In the rows, 128 means zero.
Turns in one plane each, and the order they were made in; the first pair answered:
N:
[111 144 114 134 151 105 100 119 119 109 137 153 120 104 133 131 120 127
 118 148 129 108 123 141]  ->  [111 142 111 129 142 101 108 122 128 105 126 155 120 105 142 134 105 111
 130 147 122 114 119 146]
[154 129 136  96 115  83 139 115  96 171 123 196  82 140 102 129 152 135
 114 156 152 119 150 131]  ->  [157 131 127 103 116  95 140 111 107 185 111 209  91 122 100 125 156 143
 123 152 144 125 161 131]
[141 122 140 121 143 131 104 135 147  99 126 119 149 139 144 131 116 130
 124 101 133 136 142 126]  ->  [132 117 141 118 136 129  97 138 140  96 137 112 149 148 141 127 127 123
 123 108 135 135 152 112]
W:
[158 107 115 162 145 112 168 116  99 112 149 114 146 151 153 122  84 101
 134 104 137 113 140 114]  ->  [149 166 115 170 135 118 183 100  87 163 128 132 114 126 132 109 122 119
 143 131 123 110 102 130]
[104 118 147 105 132 119 122 145 148 144  88 111 121 127 144 110 162 149
 100 152 149 142 126 107]  ->  [115  97 141  97 130  98 135 138 138 124  96 107 119 141 145 102 139 134
 101 119 146 143 133  98]
[125 166 134 155 182 177  82 156 146 145 118 120 147  71 127 153 177 211
 130 124 143 138 151 134]  ->  [153  81 135 145 154 124  92 168 135  91 143 114 184 102 138 166 108 138
 133  68 145 149 200  94]
[160 127 138 137 111 110 147 114  97 139 153 142 134 139 130 125 117  82
 110 129 140 123 108 154]  ->  [144 169 136 140 135 148 127 109 129 153 136 143 119 139 119 117 136 123
 112 145 146 125  75 173]
T:
[112 138 145 137 105  83 146 129 109 101  94 140  70 186  91  89 143  88
  84 169 159 153 129 146]  ->  [104 116 139 133 113  97 137 142 120  62 112 127  93 201 117 102 111  83
  69 157 163 132 126 139]
[104 161 135 112 148 155 118 126 120 116  88 129  87 152 134 124 152 148
 109 161 140 118 119 134]  ->  [103 128 126 128 143 151 138 120 100  91 114 138 108 155 142 156  97 117
  97 124 128 109  96 126]
[134 127 130 136 130 120 130 136 103 150 128 151 134  86 112 130 137 133
 138 118 125 122 130 115]  ->  [127 135 138 128 149 134 100 146 146 138 116 113 127 114 119 127 139 161
 128 127 139 132 150 129]
[122 111 129 132 108 118 125 112  89  75 148 131 152 145 140 108  95 105
 116 104  96 130 129 117]  ->  [141 139 137 123  96  97 138 112  92 129 110 140 115 119 119  88 160 126
 155 147 104 150 137 139]
Pairs:
(2 to 3 turns a pair)
[140 119 113 143 100 101 162 135 102 112 159 158 127 150 156 151  83  90
 112 112 116 129 114 104]  ->  [141 105 123 108 118  92 107 165 155 107 115  98 122 177 152 122 122 116
 128 119 145 150 177 106]  T then W then W
[120 104 126 104 104 135 127 120 139  84 160 133 118 183 150 140  92 109
 102 140 152 125 135 115]  ->  [108 126 119 113 113 141 108 124 160  83 153 111 103 179 149 128 108 143
  94 140 144 122 117 134]  W then W then W
[112  95 103  95 100  87 133 147 123  93 110 120 115 171 122 133 124 122
 134  95 138 128 182 134]  ->  [ 77 113  74 116 135 145 147 137 125  87 145 133 134 164 138 150  85 156
  88  93 121  98 118 142]  W then W then T
[112 147 129 136 132 119 157 137 125 151 138 130 149  88 130 130 150 157
 141 101 112 117 106 141]  ->  [123 140 130 117 125  91 140 138 139 150 117 121 134  95 124 125 163 145
 157 113 114 143 145 138]  W then W then T
[136 144 157 106  98 107 130 122 139 170  99 147  88 115 124 105 178 125
 161 172 119 137 149 154]  ->  [106 156 135 139 136 165 136 111 134 161 135 174  97  92 127 132 148 147
 129 147 103 123  96 161]  T then T then W
[128  87 148 124  99  68 133 117  98  95 136 123 117 183 144 120 117 124
 106 147 141 166 143 134]  ->  [118 114 128 144 111  99 161  95  72 115 148 144 105 171 143 136 114 132
 104 152 127 154  90 144]  W then T then T
[140 104 155 140 119  97 110 154 143  87 122 140 132 164 140 152 104 103
 172 126 119 131 177  69]  ->  [ 99 142 124 170 158 148 108 147 150  83 161 154 128 145 154 157  96 137
 133 129 112 110 116  96]  W then W then T
